Rotation paths and how fast each direction turns (deg/step):
Each turn is a multiple of 5 degrees from 10 to 175, or 0.
Each row of a path follows its step; steps can be skipped.
path 1
step 0: [ 19  10   2  -3   3   3  -9  -8  15 -12  -2   5 -17  -4   8 -10  10   9
  -3  -8 -10  -2  -5   6  -2   3  11]
step 1: [ 12   6  -1   2   8  -1  -3 -15  -3   0  -4  10  -6  11  -1   8  -6  11
  -4   2   1 -11  -7  20 -13  -5 -19]
step 2: [  1 -14   0   1   1 -12   6  -7  -5 -18 -18   8  -6   5  -9   2  -7  -6
   0   2   6  13   5  21   0   1   6]
step 3: [  5   3   1   1   8   5  14  -3   8 -10  -8  13 -11 -18 -14  -2 -10   1
   2  -6   8  -1  -8  -7   4 -16  10]
step 4: [ 15  11   1  12  14 -23  -8   1   7  -7   6   1  -8  -7   7  15   0   6
  -5 -10   1  -1  -5  -2  -5  -2   7]
step 5: [ 11   6  -4   3  -4   2   0  -5  12   6  -4   8 -17  -3   4   1   6   0
  -6  -9 -11   5   1  30   0   7  -7]
step 6: [  6   2  -8   1  15  12   7 -13  -1 -12  -9   3  -7  12  -3  -3  -7  -7
  -2  11   2  -5 -13  16 -14   1   6]
step 7: [ 13  -3   3  -6   0 -15   4 -14  -3 -18 -12  17  -8   6  -7  -2   2  15
   4  -1  13   4   2  -3   5  -7   7]
step 8: [  2  -2  12  11   1  -7  -6   0   5  -4  -5  17  -3 -16  -9  13 -19   1
  -3 -16  -1  -5  -8   7   0 -13  -2]
step 9: [  8   6  -2   5  16 -10   3  11   8 -14  -3 -12 -18 -13   1   2   1  -7
  -6  -3  -4  11   0  18  -4  -3   0]
step 10: [ 10   9 -23   6   9   3  13 -15  12   8  -3  12 -15  -1  -3   1   7   4
  -4  -2   5  -1  -1   6  -5   8   2]
[ 2  4 -1  5  1  4 -3 -3  4  6  0 -4 -3  8  2 -1  2  2 -3  0 -1  2 -1  1
  3  0  3]  70
[-2  3 -2  0 -1  6  3 -1 -1  9  0  6 -2 -3 -3  1 -2  2  0 -1  2 -3 -3  0
  1 -2 -4]  155
[ 0  0  4 -3  0  8 -1  5  0 -2 -2 -2 -4 -4  1 -5 -4 -3 -2  2 -3  0 -1  1
 -2 -1  5]  120
[ 7 -2  4  2 -3 -2 -1  3 -2  4  1 -3  1 -1  0  3 -2 -2  0  3 -3  0  2  7
  1 -2 -6]  100
[-5 -1 -2  0  3 -1 -8 -2  2  0  0 -5 -5 -5  1 -2  2  2  1 -1 -2 -3  0  3
 -2  2 -6]  85
path 2
step 0: [  1 -13   1  -4   8  -2  -6   3   5   4   3  17  13   3  -8  -5  -4  -1
   1  -6   7   1   4  -9 -14   3  16]
step 1: [  6   0  -1  -7  -8   6   4   1   5 -18  -7  -7   0  10   0  -4 -19 -10
   4  -1   0   4  -5  11   6 -10  -5]
step 2: [-3 -2  0  5  4  7 -9 11  3  6  8 -4 -4 -2  7 -1  0  9 -4  3  6  6  3 18
 -3 18 15]
step 3: [  1 -15 -10  -4 -11  -3   1  -4  -3   0  -2  -3  -8  -3   2  -5  -4  -9
   9   6   0 -19 -18  -9   1   5   1]
step 4: [ -9  -1   5 -14   9   5  -8  18   8   4  -3   7  17   4  -5  -3   9  -9
   6   7   0  -3   6   4   2  -3   5]
step 5: [  2 -18  -6   5  -4 -11   4   2 -10  -9   0  -4   6  -1  -5   7 -10  -5
   3 -10   0  13  -8  16   2   0  -6]
step 6: [ -2  -5  -7  -5  13  12  -4   5   8  10  -1   5 -15   9  13  -3   3  -7
 -16   0   9   0  -1   7  -7   3   0]
step 7: [ -1 -17   2   6  -2  11   3  -5   5  -7   4  -5   4  -3 -10   1 -13  -3
  10  -3   3  -8  -4 -13   3   3  16]
step 8: [  3   3   2 -20  -5   3  -5   2   4 -14   4  10   7  11   2  -9   0  -1
   2   5   2  -7   8  17  -6   6  -5]
step 9: [  2  -7   2   6  -4  -3  -3   6   1   6  -6  -5  -1 -11   1  -2  -7  -2
  10   9  12  20 -15   9  -4   5   8]
step 10: [ -7  -5  -8   0  -1  -3  -1  17  -1   2   3  -2 -11   6  10  -4  -2 -13
  -8   0 -12 -21  -2   5  -3  -4   6]
[ 4  0 -4 -2  3  1  2  4  0  1  4 -1 -3 -2 -3 -2  3 -1  2 -3  1 -6  0 -8
 -2 -2  4]  100
[-4 -1 -3  5  0 -5  2 -1 -2  0  4 -5  4  5 -2 -2 -3 -2  2  1 -1  1  2 -3
 -6  4  1]  155
[ 5  1  1  4  2 -2 -1 -6  0  2 -3 -3 -3  3 -2  2  5  4  4  2 -3 -2  4  1
 -2 -5  0]  0
[-2 -6 -1  0  7  2  3 -4  0 -1  1  3  1  2 -2  4  2 -3 -5 -5  2  3  2 -2
  0 -3 -5]  55
[-2  4 -2 -3 -6  0  5  0  2  0  1 -1 -2  7  2  1  4 -4 -2  0  6 -4  1  2
  0 -2 -3]  160
[-1  1  3  0 -1 -6  1  7 -1  0 -1  5 -2  1 -1  0 -1 -1  1 -3 -1  5 -3  1
 -6 -8  0]  80
path 3
step 0: [  3   2   4   1   3   5 -20  13  -5   3   5  -5  -2   4   4   0   9  -3
  -2   5   4  -4  10  19  -4  -7  17]
step 1: [-3 -1  1  3 -6 10 -9  3  1 14  3 -4 19  3  6 11 13 -1 -2  8  8 -6 -4 16
  4  3 -7]
step 2: [ -4 -14  -2   0  -9   9  -4   5   6  -6  13  -7  -7   3  -3   1   4  -4
   3  23  12   6  -4  11   3   4  -7]
step 3: [  5  -8  -7 -11  -8  -2  -2   1   3   6   3 -11 -15   2  16  10  -5   0
  -4   5  10  -6 -20   2   6   1  -7]
step 4: [  5  -8  -9   4  -9 -11  -5  13  -8  -9  -5   6 -14  -2  16   4   8   5
  10   8   6  -4  -8   4  -4  -4  10]
step 5: [  6   9  -5  -9  -1   4 -14  -5 -10   6  -8  -4  -2  -4  12   1  20  10
  11   8  -2  -8  -5  -2  -2   9   7]
step 6: [-16   5  -2  -7  -8  13 -15   3   0   1   0  -5  -1   5   5  -6  12   5
  -1   9   9   6   3   2 -12  -9  14]
step 7: [-11  -4   3   5  -5   8 -12  -1   8  22  -5 -18   0   2   4   1   0   1
  -1   5  -3   2  -9  13   6  -4   6]
step 8: [ -4  -2  -1   9 -12  10  -3  16  -1   1   2   1  -6   7  11   3  -3   7
   2  13   0  13   0  13  16  -6  -9]
step 9: [ -2 -10  -6  -7   5   7  -7   9  -9   5   2   0 -13  -2  11  -2  -6  11
   0   8   6 -12  -5   9  13  14  -9]
step 10: [-13   2  -6 -10 -15  -7 -11  10  -5  -9   1  11  -9  -2   9   7   6   3
  -5  -1   9  -3  -8   7  -2  14   4]
[-5 -3  0  6 -3 -6  1  1  3  1 -3  3  5 -3  1  3  2 -2  3 -4 -2 -2 -3  4
  0  1  3]  115
path 4
step 0: [-11   3  -8   4  15   2  13   2   5  -4 -11   9   1   0  -9   8  -2 -15
   4 -10  -6  11 -17 -15   3   3  -3]
step 1: [ -2   8  -8 -19   8  14  -2   7   4   6  18   5  -6   1  -9   3   2   5
   2  12  -2  13   8   8   5   2 -12]
step 2: [  4   7 -12  18  14  -3  10  -8  10   8   0   4  13   2 -16  -1   3  -1
  -5  -5  -7  11 -12   0   1  -6   7]
step 3: [ -1  18   1 -10   7  10   0 -12 -16  -1   3   7  -4   6  -1   6  -6   5
   7  11 -12   6   6   8   3 -13 -12]
step 4: [  2  -1  -1  21   2  14  -8  -4   6  16  -6   8  15   0  -8   1  14   9
   3  -9 -10   7   1   1 -10   0   4]
step 5: [ -3  10   6  -2  -6  -2  12  -1 -11  18  -4   3   1   8   9  15   1   1
   7  18  -1  -1  -7   7   6 -14  -8]
step 6: [-14  -4 -13   3 -10  17   1   1  -3   4 -17   8  11 -11  -9  11   6   1
   5 -12  -9   3   4  -7  -3   1  -1]
step 7: [  6   1  -2 -10   4  -7  -1  12   8  19   1   3   1   7   3  27   4  -3
   3  11   9   7   1   1   4  -4 -11]
step 8: [ -4   9 -25   0 -14   5   5   3  -1   5 -11   0   5  -7 -16  -1 -11  -3
  -9  -9  -3   6 -12   1   3   0  -4]
step 9: [ 13   8  -1 -14  15   0  -9  -4   8  -3  -4   7  -3   1   0  26  -7   3
  -1   9  -9  10   2  -3   7   6  -2]
step 10: [  6  16  -8   8  -1  15  -5   3   4  15  -3   4  -2   2  -9 -13  -5  -1
  -7  -3   1  12 -19  -1 -12   6 -10]
[-2 -1 -5 -2  5 -1  1  4 -1  1  3  1  2 -1 -1  1 -1 -2 -7 -5  4 -1  4  0
  7 -2 -2]  55
[ 3 -1 -1  4 -3 -3  2  5  4  7  3 -2  2  2 -1 -4  1  3 -1  3  3  0 -4  5
  2  0  2]  125
[-2  5  1 -3  5 -7  1  0 -6  4 -2 -2  0  0  1 -2 -1  1  4 -1  3 -1 -2  0
 -3  4 -5]  155
[-2  0  5  6  4 -1  4 -4 -1  0  5  1 -1 -3 -3 -6  2  1  1  3 -3  5  4  1
  2 -2 -3]  35
[-2 -1 -2 -2  4  3  1  0  1  8 -2  5 -1 -2 -4  2 -7  2  2  2 -1  0  0 -1
 -3 -5  2]  0
path 5
step 0: [ -8 -12  -7   4  -5  16   8   7  -3 -10   4  -5 -12   1  -1   0   8   4
   0 -11   8   5  -6   3  -9  -9 -13]
step 1: [ -4   1 -10   7 -13  15 -15   5  -1  -5 -10 -10   7  -1  -7  -3  -8   3
   0   2   2   2  -6   4  -4 -17   1]
step 2: [ 10   4  -9   3  -4  -2   6  -5   2   2 -10  -4  -2   1 -17 -11  -7   3
   2  15   4  -6  -5   6   0  -4  17]
step 3: [  3  -1  -8  -2  -3 -11   7  -2   4  17  -5  -6   5  -8   3  -1   6   4
   2  -7   5  -9  -5   9  -4  17  15]
step 4: [ -8  10   3   0   8   1   7  -4   4  -3 -17   2   7   2   5   1  10   1
  -6 -17  -5   1  10   6  -5  17   3]
step 5: [ -3   5  -5  14   8  -2  -1  -6 -13  -8  -3   2   9   7   4  -1  -1   2
 -14   1   0  10  -1 -10   3  15 -15]
step 6: [ 13   8   5   5  19  -2 -15 -11 -10  -3   5   0   4  -6   5   5  -6   6
  -3   6  -7  -3  -9  -3   0  -7  -8]
step 7: [  3   0  14  11  10   1   5  -4  -1  -2  10  -2 -11 -14  -2  12  -1 -10
  15  11   0  -6   0  -3   2  -2   4]
step 8: [-15 -19   4   3  -4  -6   4  -6  12   0  10   1  -2 -16  -3   6  -4  -3
   4 -10  -4   0   6  -8  -4  -7   0]
step 9: [-17  -2  10   2  -5   2   6   9   8  -1   1   3   0  12  -8  -1 -12  14
  -3 -13  -5  -1  -2  -2   6 -12   0]
step 10: [  0   4 -13  -3  -2  -8  -3  25   7  -3  -1   0   4   8  -5   6  -9   6
  -8   9   1   0  -4  -7  10  -6   4]
[-2  4 -1 -1  0 -4 -1 -4  1  1 -1 -3  4  6 -3 -1  7 -5 -3  2  1 -4 -3  2
 -2  3 -1]  40
[-5 -2  0  1 -3 -1  1  3  2 -2  2 -2  1  2 -3  1  0  2  5  3 -2 -1 -4 -2
 -8 -6  3]  45
[-3 -1 -2  0 -2  1  2  0 -7  5 -1  0 -3  0 -2  2  4 -1 -1 -5 -2 -4  8 -4
 -3 -1  0]  85
[-2 -3  1 -2  0 -1  3  4  2 -2  5 -5 -2 -1 -2  1 -4 -5 -5 -1 -2 -3  0  5
  4 -5 -4]  35
path 6
step 0: [  2  -3 -10   5   7  11  -5  -2  -4   1   4  -6  -2   3 -18   1   8   4
   7   6 -10  -8 -16   7   4 -11   7]
step 1: [  2   0   1  -3   4   3 -23 -17  -1   5   1   6  14   5 -11   2   3  -2
  -5  -5  -3   1  -2   8  13   4  -5]
step 2: [ -3   3   1  -4   0   8   1  -8   4   8   6  -9   9  -5 -17  -2  -8  11
  10   3   1 -17   3  -6   5  -5 -12]
step 3: [  8  -3  15  -2 -12  18   4  -5   2   5   6  -3   6   2  -3  -8  12  -6
   5  -8 -13  -3  -1   4   6   6  -7]
step 4: [ 14 -19   7  -6  -1   6   1   2   1  -5   4   2  -3  -4 -14   3  -9  -6
  -1  -5  10 -13  -6   5   3  -3 -10]
step 5: [  2   6  -7   1  -1  16  -4  -5  -8   1   7   3  -2   5 -11  -7  -2 -13
   8  -7  -3  -7 -10  13 -14  -4   0]
step 6: [ -2  -6  -2   5  12   0  -6  -7   0   7   8   8   4   4  -1   1  -3  -7
   6   5   4  -8  -9  21  16   7 -10]
step 7: [  3   8   2   8   3  12  -8  -5  15  -1   5  -1  12   3  -7  -5 -14  -7
   1  12  -7  -8  -2  -3  -1  -9 -11]
step 8: [  4  -6   9   0  10   7  -1   2  16  12  -2   7   8   1   0 -13   5   1
  12 -13  -6 -10   3   4  -2  10  -7]
step 9: [ 12 -10   1   2 -10  -2   7   2  11  -7   2   3   3   7  -7 -11  -2   1
   0  -2  -2 -13 -23  -4   3  -3  -8]
step 10: [ 11   3  -6 -12   5  10   2 -12  -1   4   0  15  -3   9  -2  -4  -1  -9
 -11 -10  -5 -12  -5   3  -9   6  -5]
[ 3 -2 -3  2 -1 -4  1  3  1 -1  0 -6 -1 -1 -2  4 -6  3  4  4  4 -3 -4 -3
  1 -2 -3]  155
[-7  2 -1 -1  0  0  5  2 -1  6  1 -2  0 -2 -2 -3  1  1  9 -4  0  1 -3  1
 -3  2  3]  125
[ 1  0  0 -2 -1  5  1  2 -3 -1  3  3 -9  1  2  5 -3 -3  0  1  4  0 -4  3
 -1  2  4]  60
[-1  5  3  0 -2  6 -5  3  3 -1  1  2  3 -1  3 -2 -3  8  2  0  2  0  0 -2
  4  4  1]  65
